In the data rows, the value 50 means zero.
Here is a table of points, one per row:
c(47, 43, 46, 44, 58, 50, 27, 39, 56, 36, 53, 43, 39, 46, 45, 60, 42, 61, 37, 42, 52, 46, 33, 76, 57, 53, 48, 38, 52,
  63, 40, 37)
c(67, 45, 58, 51, 48, 65, 57, 48, 53, 49, 53, 47, 54, 52, 55, 52, 43, 45, 51, 48, 51, 64, 54, 39, 55, 64, 36, 49, 47,
  57, 49, 38)
c(37, 39, 41, 25, 54, 41, 45, 46, 36, 46, 56, 47, 44, 56, 66, 57, 60, 45, 37, 51, 50, 34, 40, 47, 64, 54, 57, 54, 42,
  45, 58, 42)
c(48, 48, 47, 63, 47, 47, 40, 56, 52, 54, 49, 48, 54, 61, 46, 40, 58, 59, 54, 75, 53, 51, 52, 46, 49, 74, 42, 44, 74,
  35, 58, 49)
c(39, 45, 57, 59, 35, 45, 55, 40, 50, 41, 53, 59, 29, 47, 62, 59, 56, 57, 62, 42, 38, 49, 83, 51, 52, 43, 58, 65, 43,
  48, 71, 58)
c(50, 62, 54, 58, 74, 58, 51, 49, 63, 60, 53, 55, 37, 42, 53, 42, 69, 50, 29, 42, 71, 49, 46, 45, 72, 62, 51, 66, 73,
  44, 70, 54)
c(51, 47, 55, 47, 47, 43, 44, 59, 59, 53, 68, 63, 49, 44, 43, 52, 51, 52, 57, 47, 59, 51, 73, 39, 37, 58, 51, 47, 39,
  57, 31, 49)
c(74, 62, 59, 32, 54, 52, 54, 51, 55, 44, 47, 49, 62, 69, 62, 30, 56, 58, 48, 68, 56, 47, 52, 48, 58, 50, 27, 49, 53,
  49, 55, 64)
c(42, 61, 50, 75, 55, 51, 62, 40, 57, 62, 65, 47, 43, 87, 54, 58, 50, 46, 69, 52, 53, 26, 42, 43, 24, 34, 55, 41, 50,
  64, 50, 37)
c(70, 57, 49, 58, 63, 61, 48, 53, 41, 62, 61, 65, 63, 50, 56, 61, 49, 46, 59, 58, 36, 53, 65, 56, 55, 42, 55, 50, 51,
  57, 43, 59)
c(29, 66, 70, 60, 34, 60, 44, 80, 51, 62, 31, 42, 49, 53, 69, 62, 45, 47, 52, 39, 72, 43, 49, 48, 39, 49, 54, 35, 37,
  37, 34, 52)
c(42, 44, 44, 63, 41, 44, 56, 44, 49, 41, 48, 46, 52, 53, 48, 39, 44, 34, 47, 63, 50, 54, 48, 50, 49, 64, 38, 60, 45,
  61, 52, 46)
c(63, 62, 64, 53, 55, 40, 59, 67, 24, 48, 43, 24, 30, 50, 53, 70, 51, 58, 67, 26, 50, 65, 52, 53, 42, 51, 65, 65, 60,
  71, 44, 51)
c(34, 56, 53, 43, 50, 39, 47, 35, 54, 61, 25, 51, 56, 35, 69, 21, 38, 52, 74, 49, 54, 76, 50, 43, 44, 41, 66, 28, 39,
  67, 74, 45)
c(36, 64, 19, 57, 58, 41, 40, 46, 60, 45, 62, 30, 54, 43, 40, 47, 69, 50, 56, 44, 53, 50, 49, 50, 72, 40, 53, 66, 41,
  47, 35, 36)
c(37, 56, 58, 49, 67, 55, 44, 53, 51, 50, 48, 41, 57, 52, 31, 59, 39, 38, 60, 57, 54, 45, 60, 80, 54, 57, 31, 62, 52,
  38, 74, 48)
c(57, 60, 53, 36, 41, 66, 50, 42, 43, 48, 52, 69, 76, 52, 43, 52, 51, 54, 60, 41, 56, 45, 49, 43, 51, 58, 56, 55, 63,
  58, 47, 51)
c(53, 67, 61, 52, 39, 47, 66, 57, 32, 55, 55, 49, 54, 47, 53, 51, 48, 56, 15, 73, 45, 56, 55, 46, 51, 31, 64, 51, 43,
  37, 46, 20)
c(59, 36, 38, 50, 61, 49, 40, 54, 38, 48, 51, 47, 54, 45, 41, 58, 52, 54, 49, 61, 46, 46, 47, 43, 50, 55, 36, 27, 43,
  51, 62, 46)
c(60, 40, 51, 46, 50, 64, 46, 38, 41, 50, 57, 49, 46, 52, 53, 47, 42, 46, 53, 48, 55, 53, 50, 43, 46, 43, 48, 44, 43,
  41, 42, 47)
c(45, 52, 45, 52, 51, 47, 46, 60, 55, 47, 65, 55, 52, 51, 65, 30, 29, 59, 50, 37, 34, 53, 63, 43, 37, 46, 43, 61, 57,
  49, 34, 62)
c(28, 51, 58, 52, 51, 56, 72, 46, 32, 68, 50, 40, 33, 36, 41, 57, 40, 58, 45, 71, 43, 42, 35, 32, 40, 68, 57, 56, 40,
  62, 29, 79)
c(53, 49, 52, 45, 38, 39, 26, 35, 47, 64, 48, 36, 38, 30, 55, 40, 70, 45, 53, 46, 45, 39, 30, 60, 47, 45, 22, 64, 46,
  44, 39, 34)
c(53, 48, 30, 38, 53, 39, 44, 60, 43, 46, 39, 61, 38, 46, 49, 56, 44, 16, 47, 57, 48, 46, 43, 44, 48, 44, 41, 53, 64,
  55, 56, 43)
c(74, 56, 45, 56, 41, 36, 48, 47, 69, 60, 27, 38, 46, 45, 63, 59, 25, 64, 57, 54, 42, 28, 56, 42, 63, 52, 73, 62, 29,
  45, 41, 62)
c(58, 29, 34, 63, 50, 49, 62, 45, 51, 33, 48, 38, 56, 32, 59, 38, 51, 38, 54, 42, 66, 39, 51, 64, 54, 59, 57, 42, 68,
  29, 47, 48)
c(53, 62, 54, 59, 52, 48, 38, 46, 50, 09, 38, 53, 49, 42, 39, 59, 51, 37, 50, 61, 46, 49, 44, 42, 41, 49, 50, 53, 51,
  35, 52, 51)
c(53, 35, 49, 26, 47, 64, 53, 54, 51, 56, 51, 48, 60, 52, 50, 50, 52, 46, 55, 47, 41, 55, 58, 48, 44, 44, 48, 41, 49,
  43, 44, 50)
c(43, 54, 52, 37, 56, 37, 48, 16, 48, 54, 46, 56, 56, 51, 38, 62, 48, 44, 41, 45, 49, 59, 42, 53, 41, 59, 52, 51, 54,
  20, 50, 52)
c(26, 51, 56, 65, 48, 50, 67, 47, 49, 57, 32, 56, 60, 29, 62, 58, 57, 72, 44, 40, 22, 49, 58, 44, 50, 34, 44, 38, 57,
  59, 36, 41)
c(55, 54, 47, 41, 45, 55, 51, 54, 49, 46, 57, 46, 57, 64, 53, 51, 55, 48, 51, 39, 40, 60, 51, 45, 48, 54, 43, 39, 48,
  46, 49, 56)
c(40, 28, 58, 51, 61, 43, 46, 41, 60, 35, 37, 48, 40, 52, 51, 60, 55, 51, 45, 50, 65, 50, 46, 40, 66, 37, 28, 61, 55,
  58, 42, 47)
c(53, 55, 51, 53, 51, 49, 53, 53, 36, 48, 62, 69, 41, 52, 55, 38, 38, 55, 42, 36, 58, 47, 61, 58, 46, 43, 50, 35, 45,
  59, 44, 53)
c(46, 49, 63, 25, 72, 39, 62, 56, 70, 39, 45, 60, 43, 47, 50, 33, 63, 45, 58, 51, 50, 38, 33, 67, 57, 52, 61, 53, 47,
  45, 44, 44)
c(48, 31, 35, 40, 56, 51, 54, 53, 62, 55, 50, 51, 62, 54, 49, 61, 53, 62, 44, 67, 76, 54, 49, 60, 42, 42, 58, 70, 62,
  52, 56, 55)
Along one direction, these points spread out more than along any other. Take the direction at right angles to it along which they spread out most. Go by this last direction. For each point below, how far along it does it lie, from 0 to 99? 50 is the average, and the first point above lies past it. One standard deviation of the points above along it is 16.
c(53, 53, 58, 55, 41, 56, 51, 59, 87, 56, 66, 42, 52, 29, 49, 60, 46, 46, 34, 41, 31, 50, 40, 46, 31, 44, 56, 51, 40,
  61, 75, 59) 53
c(55, 41, 43, 56, 50, 66, 49, 52, 42, 50, 45, 59, 40, 62, 34, 32, 47, 55, 51, 34, 39, 58, 41, 43, 42, 43, 52, 53, 40,
  27, 49, 50) 42
c(58, 48, 47, 42, 40, 46, 53, 58, 67, 56, 57, 60, 45, 67, 46, 50, 51, 55, 60, 64, 42, 65, 47, 58, 59, 70, 57, 39, 62,
  44, 48, 45) 30
c(54, 55, 47, 41, 47, 69, 50, 63, 42, 49, 65, 47, 37, 44, 51, 42, 54, 51, 62, 55, 52, 62, 57, 53, 50, 41, 54, 40, 51,
  57, 51, 67) 34
c(53, 56, 61, 53, 27, 24, 63, 52, 44, 55, 53, 46, 44, 44, 15, 58, 35, 63, 52, 33, 56, 29, 46, 36, 63, 34, 43, 30, 49,
  45, 65, 52) 59
c(42, 25, 55, 50, 47, 47, 31, 46, 48, 50, 45, 39, 61, 64, 32, 29, 56, 29, 38, 50, 44, 41, 54, 55, 54, 46, 66, 58, 61,
  65, 54, 53) 49
c(52, 53, 56, 63, 48, 62, 51, 55, 40, 51, 70, 72, 61, 57, 57, 63, 54, 47, 58, 56, 43, 73, 44, 57, 63, 46, 53, 50, 46,
  53, 48, 70) 28
c(63, 44, 50, 61, 53, 53, 50, 63, 35, 53, 49, 63, 75, 56, 55, 42, 60, 59, 48, 54, 55, 53, 51, 61, 45, 72, 54, 59, 37,
  59, 66, 49) 26
c(50, 59, 25, 51, 47, 57, 55, 38, 60, 49, 25, 47, 52, 56, 38, 55, 54, 48, 28, 45, 60, 54, 53, 61, 50, 56, 46, 45, 48,
  61, 46, 50) 53
